Each path below is one point turned by a fixed rotation once a step. After each direction that follows a path, write how fast that rotation turns it, in degrees each step (0 if it stays still).
Each turn is a multiple of 5 degrees from 10 to 175, or 0.
Each row of a path follows its step; steps can be skipped.
Rotation 1:
step 0: -3.3, -2.2, 4.5, -5.3, 7.5, 10.4, -10.7, -16.7, -0.8, 32.8, -11.0, 35.4, -8.6, -11.9, -17.2, 29.3, -0.2, 13.5, 0.7, -20.2, -12.6, -4.9, 6.6, 14.3, 28.6, -24.4, 0.9, 7.1, -21.2, -8.3, 4.0, -17.6
step 1: -5.6, -2.3, 12.6, -4.7, -12.8, 3.4, 7.7, -39.0, -17.5, -21.8, 13.7, 17.6, -9.0, -26.9, -11.4, 13.2, -11.4, -22.7, 13.9, -20.2, -2.1, 5.0, 20.5, 14.4, -9.7, -4.8, 15.0, -4.1, -28.5, -8.0, 14.6, -1.6
step 2: 18.0, 1.1, 9.3, -14.8, 2.8, -15.8, -13.2, -20.0, -5.2, 11.1, 5.9, -3.6, 17.4, -2.0, -19.5, 33.7, 20.7, -9.8, -13.0, -10.4, -10.3, -8.5, -10.1, -0.5, -18.7, -36.1, 26.3, -10.6, -17.9, -18.2, 9.9, 1.7
step 3: 15.4, -2.1, 14.5, -20.8, -1.1, -0.2, -7.1, -0.6, -3.7, 20.3, 4.9, 34.5, -10.7, -31.5, -10.2, 12.2, 8.3, 33.7, 13.5, -29.2, -8.2, -7.8, 13.0, 17.5, 3.3, -19.0, -5.9, -7.2, -19.7, 0.8, 3.4, 2.4
step 4: -0.6, -1.6, 5.2, -14.9, -15.5, 13.7, -12.3, -23.4, -8.6, 2.4, 19.3, 2.8, -8.7, -25.8, -17.8, 13.9, -22.6, -21.8, -24.3, -34.5, -5.2, 7.3, 18.0, 18.0, -24.6, 5.0, 17.7, -2.5, -14.8, 0.2, 6.0, 5.3
step 5: 26.5, 4.4, 24.9, -13.7, -6.5, -11.5, -1.5, -0.4, -15.0, 15.5, 3.0, 12.6, 8.9, -8.3, -25.0, 19.8, 9.7, -9.1, -13.8, 0.4, 1.8, 17.2, -10.0, 5.2, -8.7, -43.5, 29.8, -0.4, -14.0, 6.6, -18.1, -3.8
step 6: 13.1, -19.2, 9.1, -27.6, -5.6, -11.8, -5.9, 19.9, -19.2, 17.0, 18.5, 13.3, -26.1, -25.8, -1.2, 9.9, -4.4, 11.7, 21.0, -22.0, 18.7, -3.5, 8.4, 21.4, -8.6, -13.9, 3.6, -23.9, -13.9, 0.4, 11.8, 7.1
step 7: 5.5, 0.6, 0.8, -21.8, -7.7, 11.6, -40.0, -1.1, -1.4, 17.1, 10.5, -2.2, -13.4, -2.3, -11.4, 2.7, -23.1, -20.2, -30.1, -27.5, -12.1, 21.3, -1.8, 27.3, -0.8, -11.0, 18.5, -2.6, -11.8, -7.7, 11.0, -5.7
step 8: 6.8, 6.0, 37.7, -3.4, -14.9, -11.6, -10.8, 7.8, -8.6, -3.1, -0.1, 18.8, -5.3, -32.8, -26.1, 6.3, -3.0, -18.8, 7.2, -2.0, 16.2, 21.0, -18.3, 11.2, 14.0, -29.8, 12.7, 2.8, -13.5, -0.2, -15.6, -15.6
step 9: 6.6, -23.6, 12.8, -15.1, -11.0, -23.5, -12.0, 6.8, -5.9, 17.0, 19.3, -17.4, -28.2, -16.6, 1.8, 31.6, 3.3, -11.1, 16.0, -8.7, 21.0, 13.3, 2.2, 19.4, -11.8, -4.9, 5.0, -7.7, -6.9, -21.1, 21.9, 10.4
11.1, 5.9, -6.9, 1.5, -3.9, 7.6, 5.6, -4.0, -0.1, 2.5, 3.8, -11.3, 1.8, 1.3, 3.1, -4.0, -6.9, -7.3, 8.5, 0.4, -6.9, 1.1, 5.2, 15.4, -2.2, 1.2, -7.0, 1.3, -6.2, -0.9, 0.7, 0.0	125
-5.6, -0.3, 5.9, 13.7, -4.5, 6.5, -0.1, -1.6, 7.9, 5.4, 2.5, 6.1, -0.2, -7.8, -9.8, -0.1, -10.1, -6.6, -6.1, -1.3, -0.5, -1.1, 2.3, 0.2, 3.6, 8.5, -0.3, 11.2, -0.6, 2.5, -5.0, -6.4	100
-8.5, -7.4, 1.7, 5.9, 5.5, 2.5, -5.6, -0.7, 4.0, -6.5, 5.1, -1.3, -0.5, 3.5, -0.4, -2.5, 1.0, -7.8, 8.4, 1.3, 0.6, 0.4, -5.2, 5.3, 15.0, -7.5, 1.6, -6.0, -2.8, -8.0, 9.7, -8.8	45
4.6, 4.6, 0.7, 8.6, -4.0, -3.7, 1.7, 1.1, -4.7, -5.2, -2.5, 7.5, -5.7, -13.7, 5.9, -16.1, 1.4, 6.7, 8.6, 1.9, -3.4, 0.5, 0.0, -3.7, 4.2, -5.1, 5.2, 2.0, -7.0, 5.9, 1.2, 1.0	145
-6.3, 5.2, 2.3, -5.1, -5.7, 8.7, 0.6, -8.9, -6.1, -11.1, -8.9, -1.6, 1.7, -1.3, 6.3, -0.1, -6.2, -2.8, -8.6, -8.4, 2.5, 5.0, 0.9, 1.8, 6.7, -7.8, -3.9, 3.0, 8.5, 8.2, 4.6, 1.2	110
1.8, -9.9, -6.5, 1.7, -10.4, -2.5, 6.8, 2.8, 3.7, -3.6, -8.2, 6.0, -2.6, 1.6, 0.3, -1.7, 6.4, -2.5, -5.3, -13.0, 2.6, -1.6, -5.8, 10.6, -0.6, -2.6, 3.6, 3.5, -4.5, -10.8, -6.6, 4.3	0
